One vector is turned by the same rotation once a tick. Each row is the vector after some number of ticks, and that number follows the row.
The counts run from 0 to 590.
[ -9.3 -16.8 -15.6  -1.3  25.2  38.9   1.4  22.0  11.5   4.7  15.7 -13.7
 -41.0 -27.6   5.8  -8.3  15.9 -10.6   6.1  11.9 -14.5  -4.1 -23.1  -5.0
 -26.2  -0.7  -6.4 -15.1  16.1   3.6 -14.3  -8.7  -4.2  14.1   1.4 -13.9
  31.2  20.4  19.1  22.5  15.6  -2.0   4.6] -> 350
[  0.5 -29.9 -20.1  -6.7  -4.9   0.7   5.5  27.5  -4.5  19.2  24.4  -4.0
   5.1   7.2  22.4  29.6   7.2   7.3  13.0  -6.3  -6.4  -7.8  16.7  -2.2
  12.3  18.8   3.6  33.5 -23.3  -2.5 -29.9 -21.3   6.1  14.1   0.6  12.4
  10.1  16.3  14.8  -4.6  -4.4  36.5  21.9] -> 8
[ -9.2   8.1  26.4  -5.5 -11.5   6.2  13.5   1.9 -14.6 -15.3  -5.7   0.9
 -10.6  42.1  16.6  14.5 -28.7   4.5   2.0 -15.3  -5.0  25.7  -3.4  -3.4
  -7.9  21.1 -24.7  10.8 -19.5   1.3  -0.8  -7.9 -11.8  -0.8 -17.3  -7.5
   0.7  10.2 -41.1 -33.2  10.8 -12.8 -12.3] -> 559
[ 21.6  -1.6  -3.3  -1.3  16.6  22.5  -1.8 -21.0 -10.9 -13.4  25.5  -7.4
  31.5 -15.2  -0.9  11.9   6.4  12.8  12.4  24.3   8.3 -16.5  10.1 -22.5
   8.5  -4.5  12.6  -3.8 -16.4 -11.7  16.6  -8.7  -6.9  -0.9   0.7  10.6
  -7.7  -1.2 -39.5 -18.9 -16.4  30.1  36.6] -> 459
[-22.4 -16.3  -2.2  15.1  12.7   3.2  -5.0  -8.4   8.0   7.9 -16.5  11.6
   4.3  13.6   4.3   2.7   2.9  -2.5   5.8 -27.2  -1.5   8.4  13.5  -5.9
 -20.4 -21.1  14.5  -6.9  10.9  18.1 -29.4   0.7 -21.1  -1.2  11.7  15.0
  22.7  26.8  43.5  22.4  26.0  -2.9  32.2] -> 507
[ -5.6 -35.6 -10.3 -14.8 -22.7 -11.5   0.3  -1.3   8.7   4.8  -4.1   2.7
 -14.7 -21.6 -34.4  11.2  22.8 -37.6  13.9  -1.0  -1.3 -18.0  -9.5  18.3
   7.9  43.0 -13.7   1.3   3.9 -17.1   4.2   3.9  14.8  -0.2  10.1 -15.2
 -17.1   6.8   1.8 -20.6 -12.0  -8.0  10.5] -> 98
[ -9.0  -7.8  -3.2  -5.8 -23.9 -11.6  -1.7  -1.9 -27.8  11.2 -18.1 -12.9
  -8.6  -8.9 -12.6  -4.1  12.6 -32.6  14.3 -11.0  -5.2  10.5 -27.8   5.1
  10.0   6.5 -14.2  11.8  -1.1 -17.1   9.2   8.9  21.0 -37.5  -7.1   0.1
   0.7   5.5 -42.3 -35.1  -7.5  -0.4   3.5] -> 135
[ 23.8   7.5   3.2  10.5  20.4  13.7   6.2   9.3 -17.0 -19.2  44.3 -14.0
  21.1  13.6   6.2  15.4 -16.6  -3.0  12.9  33.5   8.4 -32.7  14.0 -27.2
  20.4  12.6   6.6  14.8  -6.8 -14.0  -9.0   0.7   7.1   8.8  -3.3  23.9
  -6.5   0.9  -9.0 -11.9  11.8  32.3  19.0] -> 461
[-26.5 -31.5  -4.3   6.1  12.9   9.5  -1.6 -15.6   9.3 -27.8  11.4   8.7
  -8.3   5.9 -19.5 -11.0   0.8  -6.5  21.8 -26.0   0.5  24.6 -23.2   2.7
  21.0   3.5 -12.9 -11.1  -4.2   2.3  11.1  16.6 -37.4  10.5 -10.9  -0.2
  -5.6  10.5 -12.3 -18.3 -24.9 -39.2  16.7] -> 442
[ -5.0 -29.9   3.2   3.3  -1.3   5.6  15.3  16.9   4.4 -11.2  19.9  36.2
  23.0  13.5   3.0  11.8  16.2 -25.1   0.1   6.8   8.7  -2.1 -11.0  29.3
  11.8  40.1  -1.5  17.0  -7.4   3.8   2.9 -16.5  -2.5  13.8 -12.6  -2.2
 -23.6  -7.4 -12.2 -13.2 -40.7   5.9  -7.1] -> 293
[  6.1 -16.5  -6.6  11.8 -31.1 -39.7  -0.7  12.5 -26.2  26.1  -3.7  -2.0
   4.3  11.3   4.4  -1.5  -5.3 -13.0 -11.4 -36.4   5.6   4.0   5.5  25.9
  17.1  -2.2   7.4  19.3   8.1  16.7 -11.3  14.4  26.5  -3.9  12.1   6.3
  -8.7  20.9  -4.1 -27.7 -15.1  17.9  20.1] -> 359
[ -2.4 -18.0  16.5  -5.2 -58.1  -1.2  -7.0  -9.8  -5.8 -10.7  -9.2   1.7
   6.6 -14.0 -11.3  22.2  -0.1  -6.9  26.6 -19.4 -10.4  -1.9   1.1  -2.7
   8.0  18.5 -11.3  10.6 -24.6 -34.1   3.5  -6.6   8.0 -16.6  -7.5   0.1
 -14.6  14.4 -32.4 -33.0   6.9  -1.2   1.1] -> 556
[  9.6  -0.5  12.5  20.3 -35.4 -16.8  -2.1   6.9 -18.1  12.5 -21.6  -1.7
   2.2 -15.4  16.5  -2.0 -13.4   2.2  -3.4 -39.0   1.2 -12.9  25.5  -8.2
  -8.8 -24.6  -3.9  -4.0  11.4 -33.0  12.4   5.4  32.2 -33.2   8.0  17.0
   2.5   7.4   0.9 -17.3  13.2  20.0  -8.7] -> 587
[ -0.8  28.4  -5.3 -23.5  20.3 -26.6 -16.5 -11.5  17.2  19.0   0.5 -44.0
  -4.9  -2.8  -2.5 -19.9   8.0  24.8  -2.2   4.3  -7.7  -6.4   0.8 -20.0
  17.0 -33.9  -7.4   1.9 -24.7 -16.5  13.0  16.1  -6.4   9.9  -9.7 -14.7
 -12.7 -17.4   0.3  -1.2 -27.2 -21.2  13.7] -> 532
[  2.7  43.2  13.0  10.3  18.4   1.2 -16.1 -11.6 -23.7  -7.6   1.0 -35.7
   4.8  23.3   7.7 -11.4 -16.2  -8.3  -1.7  33.9   5.7  -5.9 -19.9  -9.3
   4.4 -27.4  11.4   9.0 -21.5  -3.9  -6.1  18.1  -5.8 -15.7  -3.4   8.6
 -11.8   2.6 -21.7 -13.5   7.3  -8.7  25.2] -> 305
[ 28.4   0.7  -3.0 -15.7  -0.2 -17.6  -2.0 -20.6  -8.3   2.4  14.5 -35.9
  -1.8  -2.1  -5.8   4.3  -1.3  47.9 -17.1  -6.9  -3.7 -21.8  29.2 -14.5
  17.1  -3.3  -7.7   0.7 -43.8  -4.2  13.1   8.4  -0.7  11.1  15.7 -13.1
 -20.9  -7.8 -12.6 -17.7 -10.4  20.1  25.2] -> 495
[-11.7   0.3  15.1  -4.7  27.8 -13.1  22.9   4.6   9.9  -1.6   0.2  14.9
  14.2  57.9  15.4  13.3  -5.4   5.0  -3.0  -5.5   1.6   2.0  13.9  -5.2
  15.9  35.9 -18.3  19.8 -28.0  -5.0   1.3 -19.2 -25.6   8.5 -22.7  13.5
  -3.1 -14.2   3.1  -9.5 -24.6  -4.3   6.5] -> 142
[ -1.3  37.5  -2.3 -16.6  14.2 -35.6 -12.0  -7.9  -8.5  -0.6 -15.9 -21.9
 -13.4   4.9  -2.3 -21.9  -4.2  12.2 -21.8  30.2   0.5  -4.7 -12.4  26.4
  -0.1  -7.6 -14.1   1.8 -10.5  11.0 -15.7  11.2   8.8  -2.2   3.5 -14.3
  -5.7 -30.0   7.2  24.7  12.8 -15.5 -18.1] -> 149
[ 17.1   1.9   5.8 -12.0 -10.7 -16.5   7.0   6.2  -2.3   1.9   2.0 -11.7
  -9.7  -8.3   0.1   7.3 -11.9   5.1  27.4 -35.3   1.6   0.9   8.5 -20.4
  -0.9  -2.0 -21.9  -9.8  30.0 -30.2  16.1   5.2  28.2  11.9 -14.8  -0.4
   4.6   3.3 -35.3 -46.2  -2.2  -9.6   3.4] -> 363
[ -1.9  -5.8  -5.1   4.9  14.7  23.0 -15.1   2.8 -12.3   1.1  21.5 -10.3
  20.7 -39.0 -16.7 -10.0  25.1 -15.7  -1.0  17.7   3.1 -21.6 -27.5  -4.1
   1.0 -18.6   6.4  -5.8 -10.2 -19.5  15.5  -5.1 -12.7 -30.3   3.4 -13.4
  11.0   7.0 -31.4   4.3 -18.7  18.3  22.4] -> 2
[  5.4  15.3 -20.1   0.4  18.6 -35.1  13.0  16.9 -12.0  35.7 -10.6 -12.0
   8.4  19.5  21.6  -9.7  -0.5  -8.8   1.5 -12.2  16.1  12.9   5.5   6.6
   7.3   2.0  16.0   5.7  25.8   7.7   7.6   5.4  40.4   7.4 -21.6  32.2
  -1.6  -5.8 -13.6 -21.9 -16.4  18.6  10.1] -> 396
[ -1.7  37.7  17.9   0.6  -7.4  -4.9 -31.4 -14.5   3.7  -9.9   7.9  -5.7
   5.2 -28.1 -28.2  -3.4  -2.5  28.6 -13.6  14.8   1.5 -20.5   1.8  27.0
  -3.3 -14.2   6.1 -12.5 -16.8  -1.9   5.4   9.3 -20.6  -5.7  32.7 -20.1
  -3.6 -11.7  12.7  19.2  27.8  -8.6   0.1] -> 571
[ -9.1 -21.3   2.6  18.4 -25.1  13.8   1.8  41.5 -10.3  19.0  20.7   7.8
  -4.0   0.2  11.9  14.0   6.8 -12.8 -11.9 -22.9 -19.4 -13.6  -4.5  11.8
   0.3   1.6  -1.1  22.4 -24.7  15.3 -12.6 -15.4 -13.1 -24.5  15.1 -10.5
  22.2  31.8  11.5   3.8   1.7  28.3  12.6] -> 389
[  2.4  -4.9  14.5   4.8  11.9  -8.3   1.0  -3.3  -4.6  20.3   3.5 -26.4
  -2.7  -8.8 -27.3 -14.2   8.0 -15.8 -45.4  11.1  -5.4 -47.1   3.5   6.2
 -18.7 -10.0 -13.9   2.0  -0.8  -9.6  -1.9  15.0  -0.5 -35.3  33.2 -34.8
   3.7  -5.2  11.0   0.1  -6.0   2.8  17.7] -> 418
[ -7.7   9.8  -6.3   4.3  23.1  11.6   6.8  43.1  -7.1  20.0  37.8  -4.8
   4.6  14.2  34.0  14.8   3.0  -0.2  10.7   3.8   5.8  11.5 -21.7   1.7
   6.2  10.0   7.5  21.0  -9.1  11.7 -11.2 -17.0 -11.5  -0.6 -15.0  12.4
  20.2  22.6 -24.4 -14.8  -8.8  25.3  21.6] -> 426
[ -2.1  -1.4   7.0  12.0  -6.0 -41.2  -8.3 -18.3 -28.8  -8.2  -3.8  -2.2
 -19.7  24.5  12.3  -1.3 -29.3  18.0  -0.3 -38.8  12.2   9.5  22.6   0.6
  15.5  -3.0 -13.1   1.5  -3.2 -10.5 -13.7  22.7   7.6   1.9   1.7  31.7
   5.0  -0.6  -7.4 -20.6  22.4   6.5  14.5] -> 208
[-15.8  -8.1 -32.3   6.0  11.4  35.0 -14.3  -0.3  -8.8 -12.1  17.0   2.0
   2.9 -23.1  -9.2 -10.9  12.4   8.9  21.4   4.4  -9.8  26.9 -23.9   0.4
  12.5 -11.8   9.8 -11.3 -27.7  31.7 -11.1  -1.7 -21.0  -2.5  -8.5  -0.1
  20.9   8.4  -3.2  26.4  20.9  12.5   0.4] -> 121
[ -8.5  20.9  -9.8 -14.4  17.2  17.2 -13.0  -7.4   8.3  -4.8  17.7 -27.6
  20.7   0.1 -15.8  13.0   2.3  15.1  25.6  14.3  -1.9   2.4   0.2 -18.7
  23.1  -2.3  19.8   2.6 -35.8   8.2   0.8   4.5 -29.2  11.9  -7.4  -3.3
 -11.9  17.6   1.1  -5.2   4.6  -1.9  42.7] -> 308
[  5.3  32.4   8.0 -15.9  31.5 -10.9   6.0 -14.2  27.9  11.4 -34.6  -3.7
  13.3  33.1   3.0 -13.1  -3.4   1.8  -3.4  36.0   0.0  -0.5  11.2  -4.8
 -20.0   1.7   7.4  -6.1  12.4   3.9  -6.4  -8.0   6.5  13.9  -9.2  -6.0
 -15.6 -33.1  24.0  22.5   3.0 -19.5  -9.1] -> 566
[ -0.3  -8.7   7.0 -12.0 -10.4  -9.4   7.4 -11.3   2.4 -22.8  16.3   7.0
  -3.9  23.0  -6.5  23.8 -27.6   9.3  30.8  -2.5  -2.1   7.5  19.8 -11.3
  15.1  27.0 -39.2  13.1  -2.7 -19.7 -27.4  -6.0   2.6  21.7 -17.6   5.0
  -8.3 -12.2 -11.2 -10.5  21.6 -19.0 -13.2] -> 177
[  2.4 -12.2 -13.3  21.5  10.0   0.2  12.6  18.2  18.1  11.4   1.6  14.2
 -15.8   8.0  18.5  -1.0   8.9  -3.6  -5.3 -11.1  13.4   5.9  -4.3  12.4
 -16.2   4.5  25.2  -8.5  33.6  32.3 -21.2  -1.4   7.4  41.3  13.9   9.3
  -7.1  26.9  39.0  13.4  -6.8   1.8  21.7] -> 126
[ -5.1  21.0   2.2   8.2 -28.0 -15.5  -5.8  10.7  -0.6  14.9 -16.8  14.1
  13.5  -6.7  28.9  20.0  12.7  19.5   7.7 -16.2  15.9   4.9  17.2  16.3
  -5.3   9.1  37.3  -6.9 -19.6  -8.4  13.9  -9.0  11.0  -7.9  -2.0  48.3
  -7.4  12.0  13.6  -0.8   5.7  28.0  11.6] -> 204
[ -8.6   6.8  33.8   8.7 -30.4   4.1  11.0   9.5 -15.2 -24.6  -2.5  12.3
  -5.4  24.7  14.3  19.4 -32.4   2.1  16.1 -17.9  -8.9  11.5  -3.2  -5.9
   0.7  17.1 -20.2  12.7 -17.0 -13.9  -2.2  -5.5  -7.9  -9.0 -13.9  -2.9
  -2.4  15.8 -29.8 -35.1  15.0 -12.3 -10.1] -> 558
[ -9.2  -7.1  -0.5  -7.8  26.2   3.9  25.2  12.5   3.8  10.6  -7.1  24.8
   4.6  19.0   0.3 -16.0  -5.9 -14.7 -24.0  12.2  -8.3  16.1 -21.1  22.0
 -16.5   6.9 -18.7   4.6  28.1  28.3 -11.3 -11.7   5.0   7.7  -4.5 -31.5
  10.0 -20.6  -6.8  17.8  -9.3 -13.0 -41.5] -> 29
[  3.8  -2.2 -38.6 -15.6  13.4  10.0  -1.3  33.8   1.2  13.8  22.8 -31.9
 -20.1  19.8  26.0  11.3   1.9  -7.0  15.4   7.1 -18.4   5.9 -17.1 -20.6
  28.5  -1.2 -11.3  26.0 -22.6  -2.1 -19.1  -1.6  16.0  10.1 -35.1  12.0
   8.3   5.7   0.3   1.2   2.0  15.4  -9.9] -> 45
[ -5.1  -9.6 -12.2  10.5  -8.2  -1.4  -8.3  -6.2 -13.9  14.7 -32.9   8.5
 -16.6 -22.2   8.2 -14.0  18.4 -27.3   8.6   4.6  13.3  16.0 -22.6  18.8
 -36.9 -23.9  12.1 -19.9  37.6  -0.5 -20.6   2.8  18.1  -4.0  16.6  15.8
   8.6  13.4   4.8   7.7   1.1  -6.2  21.9] -> 320
[  0.4  48.9   8.4 -22.0  25.8 -31.3 -13.6  -3.4  20.8  17.0   8.2 -34.1
   6.4  12.7 -10.2  -1.8  -5.5  20.7 -11.0  20.0   2.7 -23.9  16.2  16.3
  19.2  13.0   5.8   2.2 -27.9  -3.5  11.1  13.2   0.1   4.2   1.5  -3.0
 -17.0 -17.3  21.6  -1.8   3.4  -6.9  13.2] -> 113
[ 14.7 -16.6  16.0  -9.6  -7.8 -31.9  24.2  11.3  -5.6  16.5 -12.7   2.1
 -23.9  30.3  32.6   2.2  -5.1   6.5 -34.3   9.1 -12.5 -23.2  17.6   3.4
 -18.4  11.4 -29.3  26.9 -19.7 -25.1 -13.0 -19.4  20.1   0.0   4.5 -10.1
  -5.1 -16.2  10.9  -3.6 -20.9   6.0 -21.4] -> 298
[ 18.5  -1.1 -11.6  -4.0  54.6  -4.2  -0.1 -30.0   1.3  -6.0  11.1 -25.7
 -20.6  -8.0 -15.0 -27.1  -2.8   7.5 -22.5  25.2  11.3  -5.3 -10.5  -4.3
 -19.2 -19.3  -3.8 -20.0  21.3  18.7  -4.5  15.7   5.9  21.1  11.5 -29.4
  -3.1 -19.9  -4.3   4.4  -5.1 -16.6   9.2] -> 380
[  1.1 -13.2 -10.7   1.8 -27.6  -7.5  12.5  34.4  18.3  41.6 -21.0  -4.9
 -11.6 -11.6  21.8   6.2  22.0  -1.5  -9.9 -21.3  -8.7 -13.9  13.0  12.7
 -11.3  20.2  27.4   1.7  -1.1   1.4  13.4 -12.1  26.4  -2.1   1.7   5.2
   0.9  14.6  31.2  -4.0 -10.7  24.1   9.6] -> 584
